Rotation paths and how fast each direction turns (degrees a step):
Each turn is a multiple of 5 degrees from 10 to 175, or 0.
Each row of a path follows its step; steps can be skipped.
Path 1:
step 0: [  4  31 -12  50 -25  41  62  68 -12  -5   5 -15  10  18 -13   0 -13  -5
 -13  41 -44 -21 -21  20 -17  21 -25  -8 -58 -21  -2 -17]
step 1: [ 25  37 -42 -66 -25  55  27   3 -20  -4  22 -25 -45  70   5  49   1   7
   6  31 -16 -30 -12   0   5   7   5   0   3   2   2  -6]
step 2: [-50  22 -17   3  -5  12  16  60 -24  10   4  18 -43  34   5  23 -25   6
 -11 -19 -59   5 -19  -6 -19  15  -5 -61 -54 -37 -18 -15]
step 4: [-51  38 -29  35 -14  21  47  12   6  28   8 -20  27  54  -3  46 -15  20
 -29  12  -6  -9 -24 -23 -34  30 -25 -39 -42 -11  24  12]
step 5: [  7  75 -42 -17 -22   9  12  27 -24  14   8 -18 -19  47  36  32  35  40
  31   7 -53 -15  35   6 -25 -19   5   5   3  13 -13  33]
step 6: [-39  20 -23   4  -6  25  23  86   0 -16  14  12  31  43   1  16  -9 -27
  -1   6 -44 -17   6  14 -34  19 -51 -17 -43  19   7 -34]
step 7: [ 34  55 -65 -33 -29  24   0  29 -45  25  16 -23  -9  43 -15  19  11 -20
 -21  34 -40 -28  13 -18   5  32  28   4  10 -11  35  -3]
step 9: [-17  55 -41 -46 -12  37 -19  27 -27 -17  34  15 -22  46   1  30  20  50
  19  49 -30 -28 -33  -7  27   7   9  19 -22   3 -17  -2]
step 10: [-57  32 -41  33 -18 -16  24  25   6  19  30   7 -31  45   1  37 -36 -22
 -14  20 -20 -11  -7 -31 -43  22   4 -35 -52   6 -10 -34]
step 11: [ 21  53 -78   1 -31  22  12  40 -20  26  12  -8   3  18  53  35   6  38
  20   3 -21 -29   9 -21  -6 -18   8  33 -20 -47  16   4]
step 12: [-59  10 -31  14 -10  48  62  43  17  -7 -16 -33  26  53   6  17  13  21
   0  19 -24 -27  13  -2 -28  39 -23 -36 -19  -1 -21 -24]
step 14: [-13  13 -13 -26 -21  61  27  40  -6   4  -6   2 -16  47  -6  52 -35 -35
   5 -21 -32 -21   6  -2 -51  -6 -25 -30 -49  -5  11 -41]
[ -3  -8  -8 -11  10 -18 -17   9  -5  -8  18  17 -14  10   9   8  -7 -22
   7 -10  -8   9   6  -3  -6 -12 -10  -1   1   3  -1 -11] : 90
[-15 -10 -16  -9  13  23 -11  -8  -9   4  13 -15   6   9 -16  -4  -4   6
   4  -4  12  16   7 -12   9  12 -14  -2   0   2   3   0] : 135
[-23   0   1  -7  -3   7  25 -14  14  -2   1  10   9  -9  -5  -1 -18 -13
  -2  -7 -22  11  -1  -1 -10   7   1  13   5   0  -8  -1] : 175
[  8   1  16 -12  13  -4   5  -6 -16  -3 -16  12  13  10   0   8   0  15
  -5 -11  -5   4  12  -5 -23   5  -9 -10   0   3  18  12] : 35
[-10   4  13 -15  -1   2 -16 -13  -6   1  -3  16 -16  -6 -12   9 -14  11
  -9   1   4  -3 -21 -11   7  -3  17  -6 -18  -8  -4  -4] : 55
Path 2:
step 0: [-40 -17  20  13  37 -27 -14 -27  21 -16 -43  12  27  -8   1 -45  21  62
 -13 -73  18  22  12  16 -30  41 -36 -20 -33 -25  40  22]
step 1: [-23  44  42  37 -66 -13 -92   3 -33 -31  17   4 -15 -12 -23  -3  11  -2
   3 -16   1  26  19   2  -4 -11   0  -2  22 -31 -69  -4]
step 2: [ -5  24  22  -5 -19  60  22 -33 -11 -39  61  31 -10  44  38 -59 -42 -56
  -7  34 -15   6 -10 -30 -12   0  -5  30   4  18  32 -13]
step 3: [-13 -19   8 -13 -12  18  10  -6  14  21 -54  19 -18  14  10  -4 -31  47
  46  12   1  -8 -23  -6 -33  55  38  -7 -63  77  -8  49]
step 5: [-26  18  -4   8  36 -38  -3   3 -37  28  -1  53  24  18   4 -74   9  23
   1  12 -63  10  -4   5  30 -24   5  26  37 -33  64 -33]
step 6: [ -8  35 -10 -21 -26   7 -33  -8 -42   5   4   9  26 -12  76  12  47  13
  43 -55  13  13  23   3  35  -6  48 -19 -38  55 -12 -24]
step 7: [ 21  47  24 -30  33  87  -5   0  16 -19  30  20   7 -17 -23  24  15   4
 -77  12  10 -29 -30 -36 -12 -16  25 -45  -8   5 -31  -1]
step 9: [ 30   1   5  12 -48 -41 -28   1  43 -39 -20 -29  46  40   9  -9  39  24
  15 -44  -9  28  -2 -16  52  -8 -52   6 -48  -1  10  47]
step 10: [-61  16  56   1  30 -11 -68   3 -23   3  87  -7  14  26   6   5  -1  37
 -39   9  15  -6 -36   2  -6  28  -5  31  -7 -43  -4   5]
step 12: [ 23  23  -3  29 -28  58   0  -8  14 -29  -7  57 -18  30 -47   4 -61  16
  12 -46 -15   5   5  15  21 -11 -17 -38 -11  60   8  55]
step 13: [-37  59  29  35 -34   1  29  39   5   9 -29 -15  12 -13   6  -4 -15  29
 -56  12 -29  10  11  -3 -46  65  36  28  11 -22  48  34]
step 14: [  9  30   6   6 -32 -61 -16 -18 -11  10 -39  31  43  34  11 -34  44   0
  45  78 -28  12 -21 -47   2   3   6 -13  14  -2 -36 -34]
[ -4   8  15   8   4   5  -7   9   6  16  -6  -2  -8  -6  -7  -4  19 -11
 -11  10  14   6 -20   1  -7   5   2   1  26  -8 -18  -1] : 115
[  6  14  -4   1  11  11   4  -3  13  -9 -14 -17 -21   1   2  -7 -23   5
   1   4  19 -13  -7  -3   9 -10  18  -3   1   8   3   5] : 80
[  4   6   2 -11  22 -20 -14  -1  -4  10   9  -1 -13  -9   1  -2  -1  10
  -1  -1   4   2   0  23  20   7 -20  -4   6  12  10  -5] : 65
[  7   4  -2 -18 -18   5  -4  -1  11   3  -1  -1 -13   9 -10   0  -7  -3
 -23  -7  -7  16   9  -1  -9   9   6   0   3  20   0 -25] : 70
[ 13   1   5   2 -19 -15  -9  14  -1   6   3   1  -4   3   4   7  -2  -2
   5  -5   8  -3   8 -20   7 -18 -13 -25   3  13 -17  11] : 135
[-27  -9  -4   5   9   7  11   6  -4   4  -4 -15   3  -8   6 -14  -4  12
   4   7  -2   8   4 -26  -1   2 -18  -5   9  14   4 -15] : 130
Path 3:
step 0: [ 10   1 -23  -1 -17  28  26  -5 -10  32   3  29  31 -37   3  34  -1   3
 -28  51  13 -19  37  38 -38  54  -2  -9  46  38  28 -13]
step 1: [  4  41 -67 -37  -7  21   4 -27  -9 -18  -7  14  17   6  14 -12  27  42
 -24   9  67  13  -4   2   9  -8  -9 -14  -3  -7  -7 -68]
step 2: [ 31 -44 -55 -17 -37  14  -8 -20  13  12 -21   0 -11   6 -11  22 -12  33
  46  23  45  39 -33  41 -16  28 -21 -13   0  10  16  39]
step 3: [ 33  -5  -2 -51  31  -2  52 -20   8  38 -26  35  12  12  17  -4   5  24
  37 -22  -2  53  -4  28  -9 -22  20  22 -20   9 -51 -27]
step 4: [ 56   6  14   1   3  77 -12  -8  19 -12 -18  -4   1  32  -2  38   2 -13
   3  -5 -26  -3 -42  57   8 -43 -11  -3 -11  46   1  14]
step 5: [ 22 -11  47  -2  -1  49  22  16 -26   5 -29   7 -33 -21  46  26 -23  51
 -15 -19 -18  34  12 -24  -1  -6  50 -25 -21  26  24 -28]
step 6: [ 49  -3  22   5 -10  52  13 -13  -4 -60  39  49  25  33  18   7 -22  35
 -30  -3 -23  -7  20  -2  24  46 -30   7  -3  -4   2  12]
step 8: [ 11  36 -47 -15  -4  -2 -33  17  30 -60 -16  33  18  13  10 -28  -8  43
 -27 -12  59  10  24  32  10  -7 -10 -22 -41 -14  -5 -15]
step 10: [ 11   7  18  -8  34 -14  40  18  17 -23 -19  44  62 -38   4 -13   9   8
  41 -19  -6  34 -13  54  25 -35  17   0 -20   1 -40 -19]
step 11: [ 71   3   8  15  12  46  -7  -9  27 -22 -24 -39  37 -29 -21  29 -16 -16
  20  -9 -17  -5 -16   1  22 -58  -4 -16  10  23  48   3]
step 12: [  3 -25  22  34  -2  24  17  30   7   0   7  39   7 -24  36  14  -1  24
  24  13 -12  44  49 -27  45 -10  47 -23  -9  16  46 -37]
step 14: [-14  44 -10 -43 -33  13   1  42 -19  26 -10   5  39  -7  13  16  11 -18
   0  26  17  26  53  40 -14  29  32  -6   0 -17  64  10]
[  4 -23   7   7   7  -7  10 -13  17  15   7  22  -2   5  -6  -1  -4   8
   7  -2   1  -3  19 -12   8  19  -4  11   0   5 -11  10] : 110
[ 25   1  -6 -12   0  -9   8   3  -7   1 -14 -11 -10  -2 -13   1   1  -5
   9 -16  -7 -16   6 -19  -9  10  -6 -18   2   5  -7 -16] : 175
[  3  11  -8   3  11   6 -10  -3  30  11  -9  -1  -2   2  -2   1   5 -12
 -19   9  -1 -10  21   2  -7 -18   3  -1  -4  17   2  -9] : 100
[ -9   0  -9  -2 -23   9  10  -8  -7  30  12  -1   4  -2   6   2  12 -18
  13   6  15  -8   3  -4   7  -8  -6  -7  14  -4  -1  -7] : 20
[ 16  -6   7   2  10 -11  -8  -5  -9  15  15  -9 -10 -13  -1  24 -16   4
  -2   0  12  -5   3  13 -17  -7   5   6   9  -8  13   4] : 160
[-15 -15  -1  -5 -15   6   5  16   0 -13  18 -10  12   2 -11  17  -2  10
  -9  -8  -2   2  13 -10  -9  -5  -8  14   1  16   2 -15] : 55
Path 4:
step 0: [  6 -35 -21 -13 -16  -6  57 -17  25 -22  24 -23  31  44  24  27  57 -11
   2 -60  -7  -6 -55  12 -10  24  -3  21 -18   0 -46  19]
step 1: [  9 -23  -4  -5 -36 -14  24  12 -58 -18 -16 -54 -15  -7  -3  12 -30  20
  26  17 -31  14  52  19 -12  16  -2 -88 -26 -12   3 -24]
step 2: [-30  15  -5 -20 -15  56 -54  -7 -17  -8 -15  33   2   9  52  -2 -29  35
 -33  11  45  -9  42 -47  17  23   2  31  32 -22  -1 -36]
step 3: [ 13  19 -14  30  18   7 -32   7  18  66  29  21 -16 -18   1 -31 -11 -18
   0 -51 -13 -30  -7  35 -23 -33  41  17   3  83  19  -4]
step 4: [ 13 -44  33   4  64 -29   0 -14  50  34 -15 -26 -21  28 -21  15  43 -44
  12  63 -22 -19  -7   5   2  -8 -17  -1  24 -44  -6   7]
step 5: [-49  -5 -19 -40 -41 -53  20  29  -3 -61 -11  21  -6 -13 -21   4 -28   6
  39  14  19 -18 -41   4  32   7  -4  17 -38 -22  27  53]
step 7: [ 37   3  11  11  34  12  12  59 -15 -13  -8 -27  -9 -36  63 -19 -18  -1
 -31 -15 -33  59 -26 -26 -35   1  -1  21  18  -1   2 -58]
step 8: [ 16  -9 -17 -44   1  20  -8 -23 -42  23 -11  19  26  10  12  24  25 -71
  -3  29   1  34  38  45  38  11  52  25  27  36 -11  26]
step 9: [-16 -28   9  30  -3  -6 -15 -32  57 -42   0  -1  -9 -13 -59  28  15 -17
  -1 -21  25 -50  22 -29 -24  38  65 -27 -30   6  14 -19]
step 10: [ 20 -11  -8 -33 -36  31   7 -25  30  34  11  -7 -24   2   5   1 -19  68
  -1 -16 -65 -51 -33  13  14   9 -36  -6   6 -55  29  19]
step 12: [-62 -42  24  30  13 -44 -51  14 -43  21 -22  13  33  32  11  -3   9   6
 -39 -13  -6  20 -29 -22   3 -32   9  31  -9  22 -58  -6]
step 13: [ 16  17  -3  10  17 -28  12 -33  13 -28 -19 -11  19  45   3   5 -50 -51
  52 -37 -15  29   4  15   1 -51  29 -13  30 -11  63 -24]
[ 16 -15  14   2  -1  -2   7  17   7   4   8 -22   7   9  -8   6  -6  19
  -9   3   0   0  -6   8   9 -16  14  -8  15  -6  10 -12] : 120
[ 24  -4  -7   9  -9 -20   7 -20  -3   2   3   2  -5  -3   9   2  -5  10
   1   6  30  -3  -7   9   3   7   2   9   2  20  -7   0] : 130
[ -2   6  -2  -1  11   3   6  -5   4   6   8  14  -1   0  -2  10 -13  -7
  -7  16  -2 -13 -21  -3  19 -16  -7  -9 -26   1  -6 -16] : 55
[  2   9 -23  17  -9   2   0   8  -7  -3  -3  10 -10  13  21  11   2 -10
  -8  -3   0  11   4   3   4   2  20 -19   8 -10  -5 -14] : 60
[  4   2  13  13  -4   7   3   2  -6  10  -5 -19  -7  11   0 -11   7 -22
  12   4  -5   2 -13 -17  14  -1  18  14  -1  10 -13   8] : 85
[  6   0 -17  11  -9   2   3   7  21  -4  -6  -1  -7  -6 -11   9  28   8
   8   6  -2 -11 -15   5   8   5  -3  -6  -6 -12   5  22] : 70
[  9 -10   1  12  15  -2   3 -12 -25   0   1   4   8 -12  10  -1   3   0
  17   5 -13 -13 -14 -11  -5   5  -3 -12  17 -10  15  -3] : 120
